128 stands for zero in the data rows.
Each row has a hidden score. How much does it go up from the first row of each pair to the second? 10 means little or no change, 20 a big rise and 0 a big fall. The score is a weighted sum of the row's numbers plus the product of two more (or one squared), each taken from its middle value.
96 145 104 139 80 99 103 144 153 139 112 119 156 92 99 175 117 155 158 154 114
146 145 109 173 140 148 126 168 126 156 138 119 120 142 183 116 128 155 109 130 186 16
146 145 97 139 140 148 85 194 168 150 91 119 158 91 154 116 120 155 158 100 95
96 94 134 107 80 148 133 115 130 102 129 119 142 136 123 116 101 107 109 128 141 12
146 145 132 135 140 148 130 132 117 99 140 119 113 136 143 116 118 155 109 130 140
146 145 123 121 140 148 143 117 125 120 136 119 102 139 135 116 157 107 109 136 150 12
146 94 138 117 140 99 147 120 115 116 140 119 109 129 143 116 133 107 109 131 101
146 145 136 144 140 148 128 151 119 131 121 119 125 117 137 116 156 155 158 108 162 9
96 145 128 134 140 99 123 100 139 113 109 119 150 119 102 175 131 107 158 137 135
146 145 98 142 140 99 96 133 164 150 108 119 133 113 150 175 135 107 158 128 153 10
96 94 149 90 80 99 132 82 139 66 92 119 159 106 88 175 101 107 158 166 120
146 94 185 114 140 148 174 117 86 121 161 119 85 178 122 116 103 107 109 119 97 15
146 145 123 134 140 148 141 158 121 144 121 119 116 129 141 116 140 155 158 115 172
96 145 75 143 140 148 87 181 169 151 76 119 138 95 131 116 149 155 109 134 100 11
96 145 116 121 80 99 101 135 158 133 93 119 147 118 104 116 127 107 109 152 100
146 94 126 111 140 148 144 122 109 95 144 119 116 130 130 116 126 107 109 141 99 8
146 145 98 139 140 99 88 116 165 133 106 119 150 87 139 175 104 107 158 128 120
96 145 132 116 80 99 124 114 137 136 80 119 130 124 105 175 145 107 158 153 128 12
146 145 115 138 140 99 116 92 135 136 121 119 133 115 114 116 130 107 158 125 131
146 145 133 128 140 148 127 144 123 121 148 119 122 135 141 116 149 155 109 130 97 11
146 145 113 147 140 99 123 141 141 157 122 119 141 124 130 116 162 155 158 110 152
96 145 132 102 80 148 129 111 142 101 125 119 148 128 100 116 128 107 158 134 160 7
146 145 113 131 140 99 123 150 133 153 137 191 121 132 158 116 141 155 109 97 116
96 94 138 124 140 99 132 109 122 115 138 119 147 135 126 116 89 107 158 150 162 1
146 145 94 153 140 99 97 118 170 144 90 119 149 99 105 175 130 107 158 146 107
146 94 158 128 80 148 149 109 119 81 164 119 130 153 134 116 83 107 109 128 124 13
96 94 144 99 80 99 158 95 109 58 150 119 117 138 122 116 71 107 109 138 112
146 94 124 129 140 148 128 118 119 109 140 119 108 132 135 116 146 155 109 146 148 10
146 145 131 132 140 148 133 127 110 157 145 119 95 136 162 116 160 155 109 110 131
96 145 88 144 80 99 86 128 169 102 73 119 158 97 106 175 143 107 158 137 126 13
146 145 120 144 140 148 117 141 146 131 123 119 119 129 143 116 161 155 109 80 130
146 145 109 141 140 148 119 175 130 154 156 191 80 128 164 116 135 155 109 50 166 8
146 145 115 132 140 99 102 99 138 147 116 119 146 106 121 175 151 107 158 136 147
96 94 136 88 140 148 135 117 136 113 131 119 132 126 121 116 114 107 158 145 119 8
146 145 116 163 140 148 124 156 116 134 130 191 147 118 122 116 158 155 158 122 139
96 145 82 117 140 99 91 168 165 129 85 119 139 100 130 116 145 155 158 160 109 15
96 94 184 62 140 148 189 129 68 106 165 119 132 221 145 116 38 107 109 130 93
146 145 131 168 140 148 139 120 114 150 148 119 108 145 152 116 154 155 109 89 101 7
146 145 110 154 140 148 136 153 120 156 128 119 136 136 166 116 147 155 109 130 127
96 145 134 130 80 99 136 113 144 129 90 119 160 109 92 116 110 107 158 145 173 10
96 145 116 125 140 99 124 127 142 146 112 119 147 114 118 116 143 155 158 100 103
96 145 127 115 140 99 119 121 141 126 113 119 164 113 97 116 152 107 158 134 148 7
146 145 109 179 140 148 99 176 151 153 122 191 111 103 143 116 139 155 158 76 153
146 145 130 135 140 148 143 120 111 125 144 119 126 147 135 116 114 107 109 128 138 8
146 145 120 129 140 148 118 140 126 148 144 191 94 137 130 116 128 155 109 120 151
96 94 131 114 80 148 134 116 128 109 137 119 154 127 119 116 114 107 158 149 126 12
146 145 146 141 140 148 135 114 104 124 144 191 66 129 166 116 125 155 109 123 96
96 94 182 88 80 148 174 107 94 88 161 119 106 156 121 116 83 107 109 134 57 11
96 94 133 88 80 148 123 99 146 65 93 119 157 111 73 116 107 107 158 137 122
96 94 155 114 140 99 139 99 112 129 136 119 133 138 103 116 121 107 109 148 137 10
146 145 126 139 140 148 133 120 123 143 138 119 113 120 116 116 120 155 109 109 163
96 145 104 95 80 99 94 85 169 79 95 119 147 97 80 175 112 107 158 163 151 11
146 145 124 136 140 148 123 134 138 171 116 119 140 130 144 116 125 155 109 102 148
146 145 117 156 140 99 123 134 133 139 128 119 122 117 125 116 164 155 158 134 120 12
146 145 113 149 140 99 106 98 139 130 124 119 157 100 127 175 149 107 158 152 115
96 94 163 68 140 148 139 89 132 74 107 119 147 113 70 116 77 107 158 145 124 8
146 94 168 132 140 148 173 123 84 120 173 191 67 185 130 116 125 155 109 110 96
96 145 88 135 80 99 82 154 177 124 80 119 144 94 108 175 139 107 158 157 129 10
96 145 143 106 140 148 135 122 141 111 112 119 145 116 97 116 122 107 109 148 131
146 145 125 145 140 148 123 149 125 142 125 119 138 123 134 116 137 155 109 139 136 12
146 145 101 155 140 148 118 185 137 146 143 191 110 110 129 116 140 155 109 50 134
96 94 155 98 80 99 149 113 113 106 110 119 139 125 112 116 113 107 109 172 124 8
146 145 119 129 140 148 140 133 118 122 153 191 67 137 166 116 169 155 109 102 167
146 145 131 139 140 148 149 121 109 120 167 119 101 145 147 116 140 107 109 145 97 8
146 145 136 163 140 148 137 138 120 129 136 191 114 138 139 116 134 155 109 131 148
146 145 122 123 140 148 123 129 127 134 141 191 106 125 129 116 132 155 109 116 116 7
146 94 157 153 140 148 160 134 86 131 165 119 86 175 180 116 153 155 109 110 92
146 94 175 130 140 148 176 116 88 112 163 119 83 176 116 116 83 155 109 146 118 12
146 145 114 138 140 99 122 116 141 160 124 119 154 111 120 116 134 107 158 115 131
146 145 118 144 140 148 125 168 125 137 122 119 119 152 192 116 137 155 109 60 149 16
146 145 138 131 140 148 150 127 103 133 143 119 105 139 167 116 136 155 109 87 140
146 145 121 143 140 148 126 149 125 156 145 119 147 116 132 116 119 155 109 130 149 9
146 145 125 164 80 148 129 147 127 144 137 119 142 128 127 116 131 155 158 129 162
146 145 113 144 140 99 116 104 156 139 113 119 153 112 114 175 142 107 158 143 155 2
146 94 165 128 140 148 174 116 90 104 172 119 66 190 137 116 124 155 109 117 78
146 94 141 120 140 148 160 151 95 131 162 191 55 159 166 116 142 155 109 101 115 6
96 145 75 139 80 99 86 115 173 130 72 119 167 101 98 175 160 107 158 154 112
146 145 135 132 140 148 134 131 119 138 121 119 138 119 134 116 145 155 109 114 64 7
146 145 100 158 140 148 102 189 143 150 143 191 128 117 166 116 142 155 109 47 152
146 145 131 117 140 148 133 125 124 130 135 119 82 99 132 116 128 155 109 146 105 5
146 94 167 117 140 148 165 135 98 125 156 119 86 176 142 116 119 155 109 109 89
96 94 151 117 140 99 141 103 103 132 119 119 154 141 105 116 153 107 158 145 156 9
96 145 91 148 140 99 78 164 175 143 92 119 156 87 132 116 145 155 158 137 105
146 145 128 137 140 148 134 134 117 111 144 119 112 137 124 116 110 107 109 126 140 12
96 94 153 112 140 148 145 121 97 127 157 119 131 140 120 116 101 107 109 125 133
146 94 148 145 140 148 163 158 85 146 168 191 72 170 173 116 147 155 109 101 108 12
146 145 122 143 140 99 116 98 138 115 115 119 140 116 108 116 145 107 158 122 148
146 145 107 128 140 99 115 114 137 156 125 119 127 109 126 175 156 107 109 137 133 7
96 94 155 81 80 148 129 86 143 80 88 119 141 107 80 116 83 107 158 142 130
96 94 151 102 140 99 134 108 124 145 88 119 151 120 99 116 143 107 158 127 88 8
96 145 124 92 80 148 119 126 148 132 108 119 147 119 104 116 117 107 158 139 127
96 94 183 64 140 148 179 108 83 73 146 119 148 173 103 116 61 107 109 155 83 11
96 94 124 123 80 148 127 110 136 115 126 119 139 133 97 116 124 107 109 152 155
146 145 107 138 140 99 90 141 158 144 107 119 139 105 101 175 133 155 158 139 110 4
146 145 133 133 140 148 129 150 124 142 141 119 143 129 152 116 128 155 109 117 115
146 145 126 135 140 99 119 122 135 147 114 119 139 137 138 116 132 107 109 143 111 14
146 145 120 143 140 148 119 131 126 116 136 191 127 118 123 116 140 155 158 112 135
96 145 122 144 140 99 125 105 141 110 117 119 135 118 93 175 131 107 158 150 113 12
146 145 107 160 140 99 121 144 144 147 105 119 155 120 127 116 141 155 109 118 141
146 94 152 122 140 148 162 116 93 106 149 119 121 168 143 116 122 107 109 151 110 11
146 145 137 99 140 148 131 114 116 95 126 119 111 134 136 116 120 107 158 152 150
146 145 115 135 140 99 123 152 129 132 134 119 145 116 126 116 133 107 158 122 111 13
146 145 119 142 140 99 113 116 146 143 118 119 139 101 119 116 144 107 158 144 110
146 145 118 134 140 148 121 158 129 121 140 119 136 131 132 175 135 155 158 131 155 9
146 145 102 144 140 99 103 168 158 154 111 119 136 98 143 175 109 155 109 88 157
146 145 98 176 140 148 113 167 140 151 134 191 85 116 172 116 119 155 109 65 147 13
146 145 104 154 140 99 99 180 145 183 128 191 143 112 146 116 157 155 109 72 136
146 145 121 122 140 99 127 123 127 134 124 119 116 122 116 175 139 107 158 149 135 6
146 145 124 152 140 148 129 151 123 139 136 119 142 123 126 116 146 155 109 116 152
146 145 119 134 80 99 112 132 133 128 119 119 121 108 123 175 131 107 158 120 171 12
146 145 119 161 140 148 114 168 124 139 133 119 117 152 168 116 126 155 109 106 146
146 145 113 142 140 99 115 102 161 148 104 119 125 97 119 116 131 107 109 155 137 8
146 145 139 121 140 148 133 114 127 111 148 191 133 146 130 116 116 107 109 121 102
146 145 131 148 140 148 147 137 114 141 160 119 112 129 159 116 137 155 109 110 111 8
146 145 106 144 140 148 109 133 141 169 117 119 159 120 136 116 139 155 158 111 114
146 145 117 130 140 148 137 164 113 147 156 191 91 151 162 116 129 155 158 75 103 14
96 145 112 105 80 99 98 92 157 87 92 119 133 113 76 175 103 107 158 149 125
146 145 129 125 140 148 153 123 108 137 171 191 92 156 166 116 152 155 109 114 160 9
146 145 118 146 140 148 135 160 119 163 169 119 55 146 169 116 148 155 109 65 117
146 145 128 148 140 99 122 104 131 130 134 119 154 114 115 116 137 107 158 144 158 4
96 94 167 84 140 148 140 91 126 90 105 119 143 127 83 116 104 107 109 136 137
146 145 128 162 140 148 134 130 127 117 148 119 106 128 139 116 131 107 158 113 92 14
96 145 96 157 140 99 91 154 149 155 99 119 137 106 111 175 140 155 158 146 139
146 145 123 152 140 148 135 148 120 155 141 119 73 132 150 116 157 155 109 85 120 13
96 94 187 74 140 148 187 116 80 99 157 119 106 191 146 116 45 107 109 151 85
146 145 122 160 140 148 131 142 131 163 121 119 136 116 124 116 173 155 158 93 140 13
146 94 163 108 140 99 168 118 97 124 154 119 133 166 129 116 97 107 109 144 143
146 94 151 120 80 148 152 103 106 78 168 119 115 148 137 116 104 107 109 154 103 14
96 94 130 117 140 148 136 110 123 99 132 119 139 116 126 116 107 107 158 153 108
96 145 84 120 80 99 85 133 169 134 80 119 179 92 117 175 117 107 158 142 91 10
96 94 185 72 80 148 160 98 97 71 127 119 129 168 91 116 74 107 109 150 138
146 94 142 120 140 148 139 113 89 130 147 119 107 165 153 116 126 107 109 138 122 13
96 145 131 87 140 148 140 116 121 82 119 119 145 112 123 116 119 107 109 135 121
146 145 83 147 140 99 81 176 170 143 100 119 158 92 132 116 164 155 109 121 85 14
96 94 194 67 80 148 184 105 84 94 159 119 131 190 129 116 69 107 109 118 144
146 145 104 135 140 148 113 158 135 153 129 119 107 131 177 116 145 155 109 142 151 7
146 145 133 153 140 148 130 140 125 144 140 119 155 139 139 116 148 155 109 99 138
146 94 161 136 140 148 172 128 97 127 169 191 59 161 153 116 100 155 109 123 74 10
146 145 116 152 140 99 119 88 142 153 117 119 141 106 113 116 133 107 158 123 185
146 145 119 154 140 148 122 136 135 131 135 119 117 134 144 116 161 155 109 81 130 13
96 94 146 120 140 148 148 123 110 140 147 119 130 124 124 116 132 107 158 124 120
146 94 148 138 140 148 158 150 88 116 172 191 87 166 149 116 144 155 109 89 81 14
96 94 129 75 80 99 108 89 154 91 87 119 151 93 67 175 121 107 158 128 140
146 145 121 134 140 99 122 142 121 151 122 119 133 117 117 175 133 155 158 126 148 9
146 94 153 123 140 99 141 135 114 130 131 119 135 133 124 116 106 107 109 144 176
146 94 149 140 140 148 143 103 95 120 150 119 95 151 157 116 126 107 109 112 141 14
146 145 130 158 140 148 119 138 125 144 145 191 133 125 136 116 145 155 109 115 135
146 145 122 160 140 148 125 154 135 147 138 191 108 127 140 116 138 155 109 96 128 11
146 94 131 139 140 148 145 155 97 150 162 119 89 149 172 116 98 155 109 99 143
96 145 103 153 80 99 94 110 170 140 65 119 148 99 94 175 142 107 158 130 132 12
96 145 130 113 140 99 135 122 155 123 114 119 151 114 108 116 135 107 158 148 135
96 145 112 134 140 99 87 122 163 152 92 119 146 110 95 175 134 107 158 147 160 7
146 145 118 154 140 148 129 141 129 159 147 191 94 120 148 116 142 155 109 79 153
146 145 94 152 140 99 103 137 138 152 120 119 129 108 173 116 127 155 109 148 141 9
96 145 94 85 80 99 95 92 177 90 92 119 171 108 101 175 123 107 158 151 118
96 94 145 137 140 148 142 124 112 136 136 119 116 124 114 116 138 107 109 113 155 7
146 94 176 129 140 148 179 119 93 118 166 191 98 172 146 116 82 155 109 120 100
146 145 152 133 140 148 153 115 111 162 160 119 104 142 152 116 135 155 109 134 145 8
146 145 129 139 140 148 149 135 108 142 152 191 95 138 153 116 163 155 109 104 149
96 145 134 156 140 99 114 95 139 114 112 119 129 103 98 116 140 107 158 154 140 11
146 145 106 125 140 148 110 169 132 161 154 191 92 135 160 116 149 155 109 82 161
96 145 134 132 80 99 133 103 129 116 136 119 157 136 111 175 126 107 158 154 120 6
146 145 120 143 140 99 128 108 134 144 140 119 130 111 108 116 154 107 158 142 126
146 145 147 129 140 148 144 117 104 121 142 191 67 155 159 116 121 155 109 142 127 9
96 94 157 97 80 99 152 83 104 104 137 119 122 140 128 116 93 107 109 150 134
146 94 153 113 140 148 157 115 95 122 161 119 108 172 139 116 128 107 109 139 125 13
146 94 165 73 140 148 188 119 74 78 157 119 113 200 160 116 81 107 109 160 68
146 145 116 149 140 148 123 134 139 145 141 119 144 118 141 116 130 155 109 108 118 7
96 94 144 121 140 99 140 100 122 132 120 119 154 148 101 116 113 107 109 145 134
96 94 166 108 140 148 159 108 98 130 137 119 133 158 123 116 134 107 109 144 121 8
146 145 103 134 140 99 87 123 171 152 91 119 149 88 126 175 154 107 158 153 147
96 94 133 142 80 99 140 106 126 150 114 119 146 131 100 175 134 107 109 153 94 17
96 145 122 74 80 99 109 80 145 84 86 119 162 90 76 175 110 107 158 133 157
96 145 133 141 140 99 119 125 118 143 120 119 134 119 122 175 160 107 109 127 149 11
146 145 135 129 140 148 142 116 119 109 145 119 132 139 135 116 104 107 109 117 163
96 145 125 154 80 99 113 111 150 125 81 119 169 115 101 175 160 107 158 150 109 12
146 145 89 142 140 148 92 187 150 143 118 119 145 101 139 116 131 155 109 98 107
96 94 164 70 80 148 148 84 127 78 120 119 160 132 74 175 87 107 109 129 106 8
146 145 102 156 140 148 109 156 133 150 133 119 126 127 169 116 133 155 109 149 124
146 145 129 115 80 148 130 123 122 102 137 119 121 131 131 116 97 107 109 136 106 11
146 145 118 160 140 148 131 137 116 135 129 119 118 138 139 116 132 155 109 124 152
96 94 159 131 140 99 134 117 120 138 118 119 147 129 92 116 119 107 109 130 175 9
96 145 125 97 140 99 119 103 129 119 129 119 154 106 117 175 108 107 158 132 101
146 145 101 125 140 148 107 178 143 159 125 191 88 132 166 116 138 155 109 55 136 15
146 145 86 138 140 99 102 124 149 133 132 119 148 113 168 116 143 107 109 124 116
146 145 103 133 140 99 89 168 152 166 115 191 128 105 139 116 139 155 158 70 125 12
146 145 112 134 140 148 110 138 134 150 130 119 113 122 136 116 140 155 109 95 147
96 145 113 148 140 148 105 125 157 133 96 119 169 101 108 116 154 107 158 149 129 10
96 94 179 62 140 148 172 123 100 85 127 119 144 181 103 116 53 107 109 159 128
146 145 131 149 140 148 132 127 122 141 163 119 113 122 144 116 142 155 109 75 122 10
146 94 119 127 140 99 116 111 137 143 126 119 144 124 119 175 157 107 158 150 146
146 145 89 145 140 99 90 116 179 157 95 119 138 91 134 175 140 107 158 115 120 9
146 145 92 130 140 99 94 142 152 166 112 119 130 105 166 116 153 155 109 119 131
96 94 182 102 140 148 177 119 92 85 167 191 102 166 109 116 63 107 109 131 80 7
96 94 144 133 140 99 129 95 131 130 118 119 142 122 103 175 133 107 158 135 149
146 145 116 150 140 99 117 109 147 153 120 119 149 107 129 116 151 107 109 134 127 10
146 145 123 150 140 148 122 128 124 151 132 119 151 135 132 116 168 155 109 112 143
96 94 160 116 140 99 157 116 107 126 138 119 128 167 117 116 131 107 109 134 99 16
96 94 125 126 140 99 123 118 119 117 119 119 124 102 102 116 143 107 158 130 127
96 94 159 85 80 99 151 103 108 114 116 119 143 136 102 116 120 107 158 147 104 10
96 145 131 116 80 99 126 119 138 95 123 119 154 120 121 175 111 107 158 135 141
146 145 118 117 140 148 126 164 122 135 135 191 125 125 139 116 134 155 109 143 115 7
96 94 153 126 140 148 133 135 122 139 132 119 130 150 123 116 113 107 109 132 184
96 94 133 132 140 99 121 97 127 112 117 119 153 122 93 116 148 107 158 140 132 9
96 94 169 106 140 99 157 108 103 110 126 119 162 153 109 116 131 107 109 141 160
96 145 98 101 80 99 98 99 171 72 98 119 148 96 99 175 121 107 158 148 157 9
146 145 135 172 140 148 137 125 104 140 147 119 104 142 153 116 111 155 109 104 132
96 94 145 132 140 99 128 112 131 130 119 119 159 140 113 116 135 107 158 105 194 9
96 94 147 116 140 148 137 114 111 115 142 119 113 139 134 116 98 107 109 135 101
146 145 143 112 140 148 131 122 111 92 158 119 117 129 131 116 115 155 109 114 146 11
146 145 123 136 140 148 118 151 132 158 119 119 127 134 158 116 148 155 109 99 144
96 94 127 95 140 148 132 117 121 95 133 119 144 134 126 116 82 107 158 155 131 6
96 145 117 154 140 148 111 117 150 137 84 119 146 109 99 175 151 107 158 116 111
146 145 116 161 140 148 121 176 135 171 151 191 82 138 164 116 163 155 109 70 144 8
146 145 108 145 140 148 109 165 151 158 140 191 115 116 166 116 94 155 158 78 123
146 145 136 168 140 148 147 115 103 132 160 119 90 145 150 116 125 155 109 92 133 15
146 145 138 147 140 148 137 155 121 138 147 191 139 127 159 116 150 155 109 138 149
146 145 104 151 140 99 117 115 140 153 130 119 125 120 124 116 134 107 109 142 123 15
96 145 124 142 140 99 105 91 150 133 117 119 154 99 100 175 157 107 158 153 156
146 145 130 156 140 148 135 144 120 134 126 119 102 123 148 116 150 155 109 118 116 14
96 94 187 67 140 148 180 105 79 86 151 119 129 190 117 116 71 107 109 140 117
146 145 138 134 140 148 150 161 101 147 166 191 60 162 159 116 138 155 109 107 87 9
146 145 104 144 140 99 97 147 163 132 99 119 137 98 124 175 153 155 158 137 125
146 145 115 143 140 99 122 129 137 137 121 119 146 106 135 116 116 155 109 140 121 8
146 94 128 126 140 148 130 126 121 139 146 119 125 128 121 116 106 155 109 152 107
96 94 148 92 80 99 148 97 110 92 142 119 163 141 103 116 92 107 109 125 116 10
96 94 136 103 140 99 143 123 120 139 142 119 107 139 128 116 98 107 109 150 111
96 145 103 113 80 99 90 97 165 105 70 119 147 98 90 175 122 107 158 140 157 11
96 94 131 127 140 99 120 106 132 131 110 119 141 120 92 116 133 107 158 146 139
146 145 97 142 140 99 85 108 178 151 111 119 147 98 130 175 133 107 158 147 100 8
146 94 161 118 140 99 154 119 97 121 148 119 132 150 137 116 131 107 109 139 176
146 145 127 154 140 148 131 156 117 123 150 119 116 145 133 116 150 155 158 145 110 10
96 145 95 120 80 99 86 106 174 99 83 119 152 83 110 175 150 107 158 176 153
146 145 123 145 140 148 144 140 109 142 144 119 110 133 156 116 159 155 109 111 192 11
146 145 102 155 140 99 110 150 162 164 87 119 135 101 110 116 145 155 158 114 88
146 145 123 144 140 148 132 146 123 167 132 119 128 119 133 116 143 155 109 129 158 9
146 145 119 145 140 99 114 125 133 141 136 119 141 119 113 116 139 155 109 135 95
96 94 168 60 80 148 146 112 114 91 122 119 156 148 79 116 84 107 109 145 129 8
146 145 124 150 140 148 130 151 125 138 147 119 137 129 128 116 151 155 158 104 136
146 94 144 101 80 99 149 104 103 75 139 119 125 137 123 116 95 107 109 137 95 11
146 94 150 121 140 99 128 116 109 110 138 119 131 137 130 116 118 107 109 131 132
146 94 116 140 140 148 133 112 116 120 150 119 124 132 123 116 92 107 109 143 120 19
96 145 132 79 80 99 109 63 160 84 92 119 142 99 73 175 108 107 158 146 164
146 94 163 115 140 148 173 141 90 123 165 191 58 174 154 116 108 155 109 118 131 9
96 145 83 114 80 99 76 145 172 122 89 119 162 102 119 175 149 107 158 140 139
96 94 157 114 80 148 143 107 122 112 114 119 140 137 111 116 127 107 158 156 112 10
146 145 130 138 140 148 129 135 114 155 122 191 115 131 113 116 140 155 158 132 185
96 94 193 64 140 148 185 118 85 72 148 119 121 195 135 116 61 107 109 138 93 14
96 94 142 104 140 148 132 102 124 118 102 119 145 128 111 116 136 107 109 153 128
96 145 100 127 80 99 78 98 166 113 89 119 156 95 104 175 128 107 158 147 115 10
96 94 192 72 80 148 170 110 99 71 137 119 157 172 100 116 78 107 109 148 106
96 94 143 126 80 99 134 101 126 112 100 119 151 129 110 116 134 107 109 148 159 12
146 145 129 118 140 148 136 137 122 137 136 119 105 143 133 116 142 155 109 128 87
146 145 128 149 140 99 117 126 133 126 117 119 157 131 122 116 158 107 158 154 143 10
146 145 84 139 140 99 91 118 170 126 99 119 145 94 130 175 149 107 158 141 135
96 94 150 84 80 99 148 109 96 60 137 119 142 140 120 116 76 107 158 147 158 11
96 94 139 125 80 99 116 124 142 137 91 119 153 121 104 116 149 107 158 122 113
96 145 96 156 140 99 91 191 172 140 69 119 143 103 135 116 148 155 109 137 104 11
96 145 98 132 140 148 83 185 165 152 89 119 152 104 134 116 141 155 109 139 75
146 145 98 145 140 99 112 152 135 161 117 119 124 135 174 116 146 155 109 111 135 15
96 94 186 59 80 148 162 96 105 69 117 119 146 166 77 116 94 107 109 138 129
146 145 134 126 140 99 149 132 113 124 154 119 138 143 124 116 133 155 109 164 99 10
146 145 88 151 140 99 99 115 161 142 120 119 138 113 149 175 132 155 158 124 107
146 145 118 130 140 148 135 140 118 141 142 119 119 144 146 116 108 155 109 117 113 11
146 145 145 93 140 148 143 123 123 98 146 119 141 129 123 116 102 107 109 134 151
146 145 102 140 140 99 97 113 174 158 87 119 151 100 117 175 132 107 158 117 116 12
96 145 119 152 140 99 102 115 164 127 84 119 154 100 104 116 175 107 158 150 120
96 145 108 122 140 99 99 121 151 132 106 119 140 82 96 175 148 107 158 151 147 6
146 145 132 115 140 148 137 121 130 125 146 119 132 124 142 175 159 155 158 121 120
146 145 131 143 140 148 148 124 117 126 155 119 75 148 152 116 125 107 109 132 113 14
96 145 113 154 140 99 103 141 156 142 108 119 144 115 94 175 154 155 158 132 118
96 94 157 99 80 99 143 95 102 101 146 119 121 124 122 116 98 107 109 146 158 6
146 145 105 142 140 99 91 108 172 139 90 119 142 97 111 175 130 107 158 142 109
146 145 111 135 140 99 113 126 138 141 118 119 139 95 117 116 112 107 158 138 142 8
96 94 147 118 80 148 176 129 96 123 142 119 141 157 136 116 126 107 109 148 111
96 94 145 131 80 99 134 100 116 132 101 119 160 136 99 116 130 107 158 139 113 12
146 145 126 113 140 99 130 138 134 136 142 119 131 118 123 116 138 107 109 126 144
96 94 142 87 140 148 132 121 139 113 127 119 137 112 105 116 115 107 109 164 151 2
146 145 127 135 140 148 120 123 135 135 139 119 108 137 141 116 134 107 109 144 107
146 145 125 147 140 148 123 151 127 158 136 191 120 137 142 116 125 155 109 68 138 9
146 145 95 144 140 148 80 194 158 140 83 119 161 103 137 116 126 155 109 95 95
146 145 116 165 140 148 122 155 118 142 140 119 121 126 148 116 170 155 109 135 119 9
146 145 104 177 140 148 108 180 140 140 129 119 105 118 158 116 125 155 109 45 145
146 145 136 138 140 148 149 142 94 140 164 119 99 156 159 116 148 155 109 130 99 6
96 94 128 75 80 99 112 77 143 81 91 119 147 91 68 175 73 107 158 117 126
146 145 102 145 140 99 104 161 154 151 96 119 137 96 125 175 164 155 158 120 126 12
146 145 103 144 140 99 103 160 161 146 99 119 133 106 128 175 135 155 158 121 114
146 145 114 143 140 99 123 126 136 139 124 119 152 108 124 175 127 155 158 135 119 7
